Each row has a name. Each question is about the rows just above it.

kura: [ 45  -6  28 -35 -46   3  -5 -35]
Zimez: [  8  16  94  48  18   4 -22  10]
lofo: [ 45  -5  30 -10  18   3 -30 -65]
The rest of the row after [45 -5]:
[ 30 -10  18   3 -30 -65]
After [18  4], its row goes on with
[-22  10]
Among the named rows, does one hold [30 -5 45] next to each other, in this order?
no
After [18  3], its row goes on with
[-30 -65]
Is [47 18  4] printed in one of the named rows, side by side and in this order?
no

kabip: [-10 -31 -79 -12 -14 -28  64]
piru: [-10 -31 -79 -12 -15  58 -58]
tele: [-26   3  49   4  64 -79  64]
Among the named rows, does one hold [64  4 49  3] next to each other, in this order?
no
Among the named rows, does one hold [ 58 -58] next to each other, in this order?
yes
The rest of the row after [49  4 64]:
[-79  64]
After [-12 -14 -28], its row goes on with
[64]
The rest of the row after [-12 -15  58]:
[-58]
Go on from [-10 -31 -79 -12 -15] to the end of its row.
[ 58 -58]
Among the named rows, does one hold [  4  64 -79  64] next to each other, in this order?
yes

gatiz: [-63  57 -63  22]
Lozed: [-33  75 -21  83]
pip: [ 62  64 -43  75]
liv: [ 48  22 -32 -31]
Vavi: [ 61  64 -43  -1]
geg: [ 61  64 -43  74]
tef: [ 85 -68  -9  21]
[ 62  64 -43  75] is in which row?
pip
Among the named rows, does one hold [ -1 -43] next to each other, in this order?
no
Is [62 64] printed in one of the named rows, side by side and in this order?
yes
Go on from [62 64] to the end of its row.
[-43  75]
Does one of the named rows hold [ 76 -21] side by side, in this order?
no
Among the named rows, does one hold [ 22 -63] next to each other, in this order?
no
Is [-21  83] printed in one of the named rows, side by side and in this order?
yes

Kotis: [  7  14   6   3  -1   3   2  -3 -11  -3  -7  -7   2 -15  17  10  -5 -10
  -9   9  -7  14   5 -15  -3  -7   0 -15   1   3 -10   5  -4  -5  -5   3
   5   0 -12  -6  33   9   3  14]
kani: [ -4   2  14  -1   8   1  -8   3   3   1   8   9  -3   4   6  -6  -1  -2
  -4   5   1   1  -2  -3   0  -2   6  -3   9  -3  -5   6  11 -10  -1  -1
   5 -11 -13  22   5   2  -5   1]
turu: [  8  12   4   0  -8   2  -3   1  -1   0   4   2   7   3  -4   1  -5   5
  17  27  -4  -1  -2  10  -2   0  -1  10   3   1   0   1   0  -6 -10  10
  -8  -3 -16  -1  34  -7   1  -1]
Sov: [ -4   8   6   5  17  11   8   0  -4   3 -11  -9   5   5  -2 -14  13  -6
   3   3  -1   2   7   2  -1 -16   6   2   3   6  -3  10  -9   7   6  -8
  -1   0 -14  -3 -95   1   3   2]
Nuf: [-15   8   4  -3   6   7   5   2  14   3   6   7  -6 -13   0   2  -6  -2
   4  -2   6  20  -4 -16   4  -1   5 -16  11   4   8  -1  -5  -5  -5   0
  -7 -12 -11   5  39  12   9  20]
sivi: [  0   3   9  -1   3   4  14  12  -3  -2   0  -6  -9  -8  10  -3  -3  -5
  -9   9   5   1  -1 -10   4  -1  -4 -10  -1  -3   8  -7   0  -8 -10   3
   2 -15 -12  -4  19   9  -2   1]
Zovip: [ -9  10   7  -4  -3  -7  11   3   0   0   2   9   5 -10  -3  -7  -8   3
   0  14   4   7  -3 -14  -8   2  -7 -14  14  -7   6  -4   5   1  -7   3
  16   2 -15   9  51  -6   5   7]
Sem: [  7  -7  -3   9   7  -3  16  -1   1  -1  -4  12  -3   5   0  -4  -2   0
  11  -1   1   7   3  19   5 -13   6  19  -4 -10  -2   3  -4   0   2  -7
   2   3 -13  -2  11   2  -6   7]
After [-1  8  1], its row goes on with
[ -8   3   3   1   8   9  -3   4   6  -6  -1  -2  -4   5   1   1  -2  -3
   0  -2   6  -3   9  -3  -5   6  11 -10  -1  -1   5 -11 -13  22   5   2
  -5   1]
Does one of the named rows hold [-1  8] side by side, in this order?
yes
The rest of the row after [-4 -5 -5]:
[  3   5   0 -12  -6  33   9   3  14]

Keva: [ -1 -26   2   5 -42 -33   0 -37   1 -27  -2 -27  -9 -12  -4   0   1  -7]
pusov: [ 13   5  14  10 -78  25 -43   5 -22 -13  -2 -13  -6  -2  23 -18   7  14]
Tura: [ 14  -4  -4   1   6   1  20 -14  25  14 -41  14   8  22  -9  14  -6  10]
tuma: [ 11  -6  13   0  21  15 -42  -5  21 -10  -1 -12  -6   3  33 -21   4  13]
lani: [  6  -3  -1  21  73   0   4   1  13  10 -31  10 -29 -11  30  20   9 -25]
gege: [ 20  -3  -3 -17  84  -4  25  16  22 -31 -10 -31 -26   7 -23  18  -5  -6]
Nufun: [ 14  -4  -4   1   6   1  20 -14  25  14 -41  14  26   3 -11  -2 -16 -24]
Beko: [-12  21   3 -16  81  -1  27  17  -6  12  26  12 -13 -12   5   4  36   3]
Tobuk: [-11 -35  -5  16  20  21 -17  -9  -5  13   7  13 -19 -11  11  -9 -20  23]
Vilo: [  3   9  -9  19  -9  11   6 -20   7 -25 -14 -25 -17 -19   4  39 -16  12]
vefu: [  3  17 -10 -12 -20 -27  11   7   1 -27  -2 -27 -10   9  -5   0  34  -4]
Go on from [-5  0] to the end of its row.
[34 -4]
Is [ 6 11] printed in one of the named rows, side by side and in this order?
no
After [26  3], its row goes on with
[-11  -2 -16 -24]
Go on from [  6 -20   7 -25] to the end of its row.
[-14 -25 -17 -19   4  39 -16  12]
After [-13  -6], its row goes on with
[ -2  23 -18   7  14]
After [  1 -27  -2 -27  -9], its row goes on with
[-12  -4   0   1  -7]

keru: [  8 -90 -10 -15 -69 -15  45  56  93  30 -10  14 -86 -45  23 -23   6  75
  -9  48   6 -99  92  44 -71  46]
Vove: [ 93  22 -91 -98 -15  48 -55 -65 -18  32  -1  86  36 -55  38  14 -17 -16
  58 -81 -61 -76 -90 -81 -49  31]
Mor: [  8 -65 -10 -15 -15  48 -54  56  93  30 -10  14 -86 -45  23 -23   6 -35
  -9  48   6 -99  92  44 -71  46]
mos: [-57  31 -93 -39 -21 -65  -4  52 -47 -41  98  44   2 -15 -72   2  95  -8
 -21 -59 -76 -89  78 -22   7  27]
Among the named rows, does one hold [75 -8] next to each other, in this order?
no
Go on from [-15  48 -55] to the end of its row.
[-65 -18  32  -1  86  36 -55  38  14 -17 -16  58 -81 -61 -76 -90 -81 -49
  31]

